128 stands for zero in the data rows.
Some points:
[139 135 123 123 165 150 157  88 156 138 119  86 131 106 122  77 151 152
 142  97 161 177 148 105 136 158 115 126 239 133 141 122 127 132 154 166
 150 181 137 127 144 154 137 134  96 128 123 132 131 173 135]
[128 150 105 110  90 187 114 174 103 110 120 102 146 114 137  96 109 106
 114 190 189 115 116 153  73 176 127 163 174 195 119 126 146 112 128 138
 142 115 180 151 116 152 183 145 130 146 188 125 159 188 186]
[127 135 135 176 141 152 143 124  89 139 102 161  92  88 128 108 125 133
 147  93 150 129 136 138  64 147 145 120 147 127  79 112 118 121 105 151
 134  81 194  86 154  99 162 182 146  91 171 157 159 146 147]
[126  70 105 143 167 134 118 120 102 125 120 108 125 188 128 138 136 109
 143 150 127 149 188 134 146 152  87 111  89 149 155 107 116 107 150 115
 121 159 158 145 153 146 103 166 135 150 137 137 127 129 147]
[113 108 109 161 131 143 133 130 110 103  71 122  89 164 123 134 144 132
 163 178 122 162 172 113 146 157  96 132 102 172 116 105 124  92 178 122
 137 146 135 101 138 138  67 168 110 135 112 132  98 123 152]
[104 167 148 119 125 121 102 133 135 143 174  91 121 161 145 122 138 144
 162 135 123  87 147  99  97 176 122 139 122 124 160 111 130 160 126 145
 110 123 139 157 119 139 115 102 133 143  98 134  85 149 111]
[ 93 180 162 131 124 111 111 137 136 160 184 114 148 174 104 105 124 141
 176 130 135 117 135 133  97 177 131 107 127 137 170 136 151 104 112 169
  95 110 135 143  94 146  75 108 121 148 114 132 106 131  94]
[117 152 154  66 139 113 115 147  55 152  98  77 136 118 171 139  64 122
 163 140 107 179 150 149 151 132 141 145 118  50 144  58 153 133 135 155
 193 135 118 104 142 113 118 152  52 199 131 114 157  87 184]
[106 142 175 138 117 101  87 152 114 132 101 130 125  76 106 106 111  74
  87 106 153 179 184 190 147 110 117 122  87 120  99 178 131 169 119 119
 137 189 149 169 181  97 147 130 118  92 145 139  94 154  83]
[144 131 210 158 101  79 146 138 114  89 113  84 103 150 131 143  69 104
 133 101 116  75 157 167 109 141 121 116 150  73 122 134 107 119 136 130
 159 182 107  97 145  73 137 132  96 156 123 154  87 186  81]
[166 130 179 126 112 159 156  92 141  83 112 135 134 134 156 136  90 132
 134 130 124 118 138 138 132 139 113 110 151  95 154 197 140 147 132  88
 138 147 149 135 133  85  91 176 117 138  83 135 134 137  92]
[146 161 141 155 168 165 146 141 115 117 157 140 119 151 140 153 118 124
 127  85 158 131 128 130 154 118 163 123  72 157 156 144 118 134 160 121
 112 137 127 139 151 106 131 116  83 191 109 156 115 159 124]
[135  88 156  78 141  67 129 130 195 155 166 102 162 106 133 138 129 119
 167 101 156 149 121 145 155 130  68 186 103 206 105  95 127 153 186 129
 137  92 173 126 125  78  69 203 120 128  82 128 144 106 147]
[154 138 154 133  51 116 124  77  96 113  85 138 122 105 106 153 119 145
 123 139 124 118 103 119 100 157 128  97 124 150 151 136 148 145  73 146
  81 168 109 161 148 148 128 191  98 144 108 125 133 149 179]
[173 123 141 134  86 136 139  84 128 163 111 100 111 118 102 168 103 135
 185 138 130 122 128 103 109 112 174 125 145 127 188 180 110 136 108 137
 186 141  70 146 102 119 167 210 117 114 160 122 122 115 183]
[131  62 116 128 160 102 108 171 129 131 111 204 144 116 174 156  85 133
 179  94 127 150  56 129 148 153 143  98 128 141 101 121 123 154 167 147
 124 173 156 151  83 133 117 135 121 137 133  83 103 116 194]
[192 139 101 124 154 138  92  89 125 147  79 179 145 114  83 130 155 101
 136 118 137 132 133 144 142 126 134 106 125 147 102 137 129 136 132 143
 158 136 125 123 130 100 146 129 175 126 108 169 120  88 119]
[185 139 119 115 139  88 150  87 113 163 128 167 125 151 106 124 144 139
 121 145 110 152 155 144 119 128  97 115 149 125  87 133 180 145 151 133
 133 119 105 140  82  95 184 148 134 119 152 212 118 123 130]
[102 144  99  91 136 125 125 121 145 115  76 136 126 141 123 103 108 140
 122 126 100 159  98  98  81 127 101 141 127 139  93 139 129 125 146 104
 126 118 108 142 122 122 174 134 144 157 116 231 133  97 133]
[132 115 116 173 139 137 126 102 122 175 152  70 173 116 175 106 161 110
 170 153 139 153  90 129 132 162 143 118  86 175  99 133 126 104  82  78
 120 122  84 111 135 134  98 115 142 103 135 153 103 137 106]
[118  89 127 156 113 153 118  85 132 135 165  91 158 142 169 120 132 119
 144 160 132 142  94 130 138 137 138 140  97 154 116 134 135 133 102 131
 112 121 107 101 128 139 136 110 146 114 127 144 113 131 102]
[139 114 203 138 129 162 126 122 143  99  68 158 166  82  79  91 157  74
 127 183 108 152 139 191 117 131 121  75  79  97 120 103 117 148  81 154
 117 122 137 123  95  99 143 126 104 109  94 164 137 155 139]
[187 119 134 120 146 153 120 149 138 133 141 130 100 104 134 145 126  97
 139 167  97 137 163 136 119  89 131 140 151 104  97 142  89 108  86 135
  95 164 160 114 111 126 134 104 126 113 117 175 110 104 143]
[ 84 138  93 152 124 126 113 115 125 155 125 134  93 119  71 157 134 145
 107 155 132 160  90 137 141 127  38 137 183 109 129  80  82  95 117 126
 157 153 131 118  89 116 124 136 138 144 120 140 157 155 141]
[105 138  79 168 139 130  88 103 116 131 131 133  86 133  83 157 120 163
  98 159 134 187 108 119 157 110  38 142 184 110 161 134  88 119 118 159
 165 126 133 109  73 129 138 145 143 139 144 131 178 179 136]
[148 126 150  82 123 136  89 142 128 126 102  92  93 106 119 129 137 140
 130 131 132 133  96 142 140 135 130  94 129 113 145 110 137 131 118  89
  97 112 127 103  87 159 151 109 131 143 137 121 140 117 145]
[117 121 121  99 122 116 111 141 149 144 120 100 132 103 127 157 101 143
 120 125 148 110 129  85 153 186 103 138  73 133 102 145 118 136  92 154
 134  93 130 156 132 152 127  98 120  77 136 147 169  99 132]
[129 133 122 106 129 119 130 165 125 161 116  95  98 109 135 127  82 146
 109 135 170 126 119 110 133 145 125 112  78 147  89 117 111 113 130 152
 111 111 116 192 148 160 111 108 143  75 118 142 158 117 112]
[126 137 117 119 101 116 150 116 144 104 120 126 112 117 108 103 103 146
 100 133  85 162 146 165 165 121 152 120 103 123 117 120 110 146  90 137
 152 110 152 137 140 142 119 108 152 154 129  99 142 119 102]
[ 97 151  92 120 133 105 163 113 154  97  79 151 112 141 142  95 131 125
 135 137 125 139 127 140 155 112 159 133 123 107 125 113  93 123  60 126
 119 141 122 112 135 137 143 136 123 166 127 105 134 128  97]
[ 90 144 113 130 127 102 120  98 146  97 100 117 130 149 142 111 134 131
 127 121 136 114 125 144 113  85 160 139 126 104 119  99 104 120 133 127
 118 124 132 127 131 146 111 119  96 136 148 119 129 127 107]
[129 148  91 141 119 109 163 137 115 109 104 107 214 109  94 143  98  97
 127  98 142 128 161  88 116 106 121 123 161 108 103 130 107 113 163 113
  91 109 125 138 101 167 157 135 147 125  86  82 113 113 123]
[134 169 115 113 153 113 122 201 130  96 175 111 144 159 112 132 133 108
 170 126  82 100 117 126 122 133 113 131 154 123 180 159 151 160 124 148
 111  98 126 124 183 128 108 145 125 157 122 127 147 120 118]
[117 151 133 139 149 108 105 208 106 113 184 127 145 160 143 125 135 128
 138 141  96  79 108 126 156 145 119 117 157 141 143 160 149 125  90 138
 118 110 117 139 163 139 113 173  68 182 113 120 134 112  92]
[140 149 125 137 174 111 118 143 167 105 169 128 117 153 149 107 139  49
 142 102  98 104  95 164 112 155 120 132 156 122 118 138 146 160 194 153
 122  98 108 136 150 162 108 142 151 174 156 130 151 129 141]
[127 139  91 118 138 122 121 138 121 106 168 118 106 146 127 126 149 118
 141 138 104 112 110 155 119 157 130 114 119  93 125 150 132 111 150 124
 116  93 135 134 146 125 152 138 127 108  98 104 108 103 119]
[124 105  86 138 127 120 119 140 136 132 152 142 142 117 123 132 143 136
 121 128 130 109 143 151 138 132 153 134 105  78 135 160 105 138 151 116
 113  84 129 123 148 107 152 104  95 133  99 126 114 140 144]
[118 132  93 138 117 132 136 151 152 129 133 137 125 133 105 142 134 122
 145 140 134 129 137 141 128 142 144 141 112  82 146 138 129 152 139 105
 119 120 130 130 125 121 154 124 134 125 116 117 140 125 110]
[118 155 134 104 129 172 157 180 112 117 154 133 144 139 161 152 134 125
 132 102 129 117 117 134 151 157 117 127 149 120 100 140 138 148 139 119
 138 145 125 122 125 128 148 109 108 145 129 121 102 128 109]
[111 158 109 132 144 163 138 157 152 143 133 113 162 121 132 123 126 157
 102  91  96 104 109 141 118 123 131 122 116 134 129 119 140 133 147 146
 127 153 108  86 115 131 139 133 131 144 128 118  98 134 106]
[106 148 141 138 140 140 133 127 118  82 125 144 166 118 137 189 127 136
 133  73 162 156 146 128 114 139 150 138 163 130  81 138 142 117 145 136
 101  92  98 111  97 123 119 102 159 130 144 125 115 111 145]
[122 105 106 134 143 127 149 101 112  94 131 121 134 121 125 121 127 153
 103 130 139  66 102 107 120 111 130 120 108 126 115 143 131 150 120 119
 160 130 151 125 113 134 101  92 129 133 118 135 121 138 133]
[122  99 130 169 128 102 133 136 126 132 102 120 157 134 130 130 176 161
 108 136 159 121 107 113  95  92 127 120 117 124 127 174 146 124 124 144
 186 142 187 113 136 156 126  93 155 135 109  83 135 114 132]
[125 109 119 142 132  85 166 118 118 140 125 127 135 109 127 147 146 146
 113 128 170 104 115 111  73 102 135  98  98 138 142 164 144 124 122 123
 162 145 162  86 129 145  96  92 148 144 133 104 129 132 134]
[ 94 104 109  98 139 144 149 113 122 132 110 136 123 129 138 139 118 131
 108 121  99  86 115 144 152 124 152 127 134 138 140 141 129 122 136 133
 118 121 114 137 102 105 121 100 125 101 111 131 120 147 113]
[130 121 107 154 119 121 145 140 181 130 108 138 150 147 154 147 117 131
  68 112 102 136 132 109 139 137 150 128 145 131 123 113 140 113 136 128
 101 120 133 130 125 128 106 102 121  79 151 109 117 127 128]
[125 125 129 104 105 128 130 130 174 123 130 161 126 144 137 143 113 126
 115 133 116 125 137  70 138 114 161  93 128 152 117 117 124 101 158 117
 147 139 127 115 124 138 127 104 125  96 152  95 142 132  88]
[114 109 120 118 100 117 135 123 159 134 145 149 131 140 136 150 119 124
 129 147 125 131 129 101 146  93 167  97 145 155 122  98 118 142 143 133
 137 141 119 124 127 131 131 125 130  92 139  88 136 132  88]
[135 111 141 134 138 147 142 109 122 102 122 127 138 151 140 111 115 131
  95 114 125 121 123 115 119 135 138 166 133 165 171  93 138 108 125 127
 117 122 131 127 123 116 129 112 138  96 143  99 109  83 122]
[136 138 149 121 133 116 134  97 129 135 134 146 148 149 148 136 114 156
 112 163 138 117 152 117 152 125 156 173 124 150 176 112 128 104 148 135
 120 125 106 112 156 117 144 103 174  97 166 105  96 107 125]
[114 144 152 137 136 157 136 107 128 128 142 158 119 109 124 127 140 139
 137 125 101 101 135 118 133 106 139 176 106 149 159 106 165 101 147 100
 129 121 126 143 135 145 144 104 128 121 142 103 138 109 147]
[ 94 163 162 135 140 136 144 111 139 135 166 146 122 150 115 125 116 130
  97 135 132 122 123 117 138 105 156 171 115 132 128 102 140 163 143 110
  95 153 117 124 146 139 121 120 130 119 125 106 153  90 163]
[132 109 113 111 121 159 118 162 143 149 163 142 106 136 127 129 134 104
  79 130 140 141 136 100 136  92 148 146 113 104 114 120 148 136 104 105
 114 107 107 127 140 138 102 145 151 123 109 120 150 143 119]
[130 103 103 121 129 161 113 146 147 154 146 143 131 134 112 126 141  95
 101 108 134 121 143  93 145  74 103 122 127  94  88 120 127 165 103 105
 106  92 112 140 154 131  96 152 149 117 171 104 143 147 118]
[122 110 132 113 130 145 123 128 135 138 137 143 120 134 151 119 146 122
  99 106 118 115 157 137 136 105 132 127 138 121 122 112 130 120 107  94
 142 108 106 118 152 166 126 132 152 138 119 123 146 145 129]
[136 125 129 134  91 130 126 114 106 112 127 139  96 109 146  88 196 129
 129 129 121 114 130 102 143  92 116 118 129 124 154 113 117  90 145 114
 101 149 111 142  87  98 126 104 147 144 171 118 126 106 152]
[150 107 131 139 101 113 132 108  70 142 121 137  88 128 144  94 182 141
 135 116 115 118 137 106 128 110 115 154 125 137 154 136 103 124 134  99
  83 160 117 125 106 107 141  82 133 132 149 123 162 114 135]
[143 111 128 117 124 121 121 147 120 126 138 135  92 111 141  71 137 130
 133  72 131 128 128 145 133 100 137 136 122 141 144 130 117 124 104 115
 124 143  99 124 123 173 125  90 138  96 125 138 156 115 141]
Along one direction, these points spread out more than along any other. How many in every 100 of the points above lie lower along it than each point below? Round to a whole number. More than half of the points above lie lower than the first one.
[130 121 107 154 119 121 145 140 181 130 108 138 150 147 154 147 117 131
  68 112 102 136 132 109 139 137 150 128 145 131 123 113 140 113 136 128
 101 120 133 130 125 128 106 102 121  79 151 109 117 127 128] 21
[127 139  91 118 138 122 121 138 121 106 168 118 106 146 127 126 149 118
 141 138 104 112 110 155 119 157 130 114 119  93 125 150 132 111 150 124
 116  93 135 134 146 125 152 138 127 108  98 104 108 103 119] 12
[129 133 122 106 129 119 130 165 125 161 116  95  98 109 135 127  82 146
 109 135 170 126 119 110 133 145 125 112  78 147  89 117 111 113 130 152
 111 111 116 192 148 160 111 108 143  75 118 142 158 117 112] 40
[166 130 179 126 112 159 156  92 141  83 112 135 134 134 156 136  90 132
 134 130 124 118 138 138 132 139 113 110 151  95 154 197 140 147 132  88
 138 147 149 135 133  85  91 176 117 138  83 135 134 137  92] 60
[136 125 129 134  91 130 126 114 106 112 127 139  96 109 146  88 196 129
 129 129 121 114 130 102 143  92 116 118 129 124 154 113 117  90 145 114
 101 149 111 142  87  98 126 104 147 144 171 118 126 106 152] 72
[134 169 115 113 153 113 122 201 130  96 175 111 144 159 112 132 133 108
 170 126  82 100 117 126 122 133 113 131 154 123 180 159 151 160 124 148
 111  98 126 124 183 128 108 145 125 157 122 127 147 120 118] 2
[105 138  79 168 139 130  88 103 116 131 131 133  86 133  83 157 120 163
  98 159 134 187 108 119 157 110  38 142 184 110 161 134  88 119 118 159
 165 126 133 109  73 129 138 145 143 139 144 131 178 179 136] 98
[114 109 120 118 100 117 135 123 159 134 145 149 131 140 136 150 119 124
 129 147 125 131 129 101 146  93 167  97 145 155 122  98 118 142 143 133
 137 141 119 124 127 131 131 125 130  92 139  88 136 132  88] 34
[118 155 134 104 129 172 157 180 112 117 154 133 144 139 161 152 134 125
 132 102 129 117 117 134 151 157 117 127 149 120 100 140 138 148 139 119
 138 145 125 122 125 128 148 109 108 145 129 121 102 128 109] 10
[122 110 132 113 130 145 123 128 135 138 137 143 120 134 151 119 146 122
  99 106 118 115 157 137 136 105 132 127 138 121 122 112 130 120 107  94
 142 108 106 118 152 166 126 132 152 138 119 123 146 145 129] 48
[130 103 103 121 129 161 113 146 147 154 146 143 131 134 112 126 141  95
 101 108 134 121 143  93 145  74 103 122 127  94  88 120 127 165 103 105
 106  92 112 140 154 131  96 152 149 117 171 104 143 147 118] 38
[131  62 116 128 160 102 108 171 129 131 111 204 144 116 174 156  85 133
 179  94 127 150  56 129 148 153 143  98 128 141 101 121 123 154 167 147
 124 173 156 151  83 133 117 135 121 137 133  83 103 116 194] 53
[139 114 203 138 129 162 126 122 143  99  68 158 166  82  79  91 157  74
 127 183 108 152 139 191 117 131 121  75  79  97 120 103 117 148  81 154
 117 122 137 123  95  99 143 126 104 109  94 164 137 155 139] 95
[117 152 154  66 139 113 115 147  55 152  98  77 136 118 171 139  64 122
 163 140 107 179 150 149 151 132 141 145 118  50 144  58 153 133 135 155
 193 135 118 104 142 113 118 152  52 199 131 114 157  87 184] 69
[125 125 129 104 105 128 130 130 174 123 130 161 126 144 137 143 113 126
 115 133 116 125 137  70 138 114 161  93 128 152 117 117 124 101 158 117
 147 139 127 115 124 138 127 104 125  96 152  95 142 132  88] 28
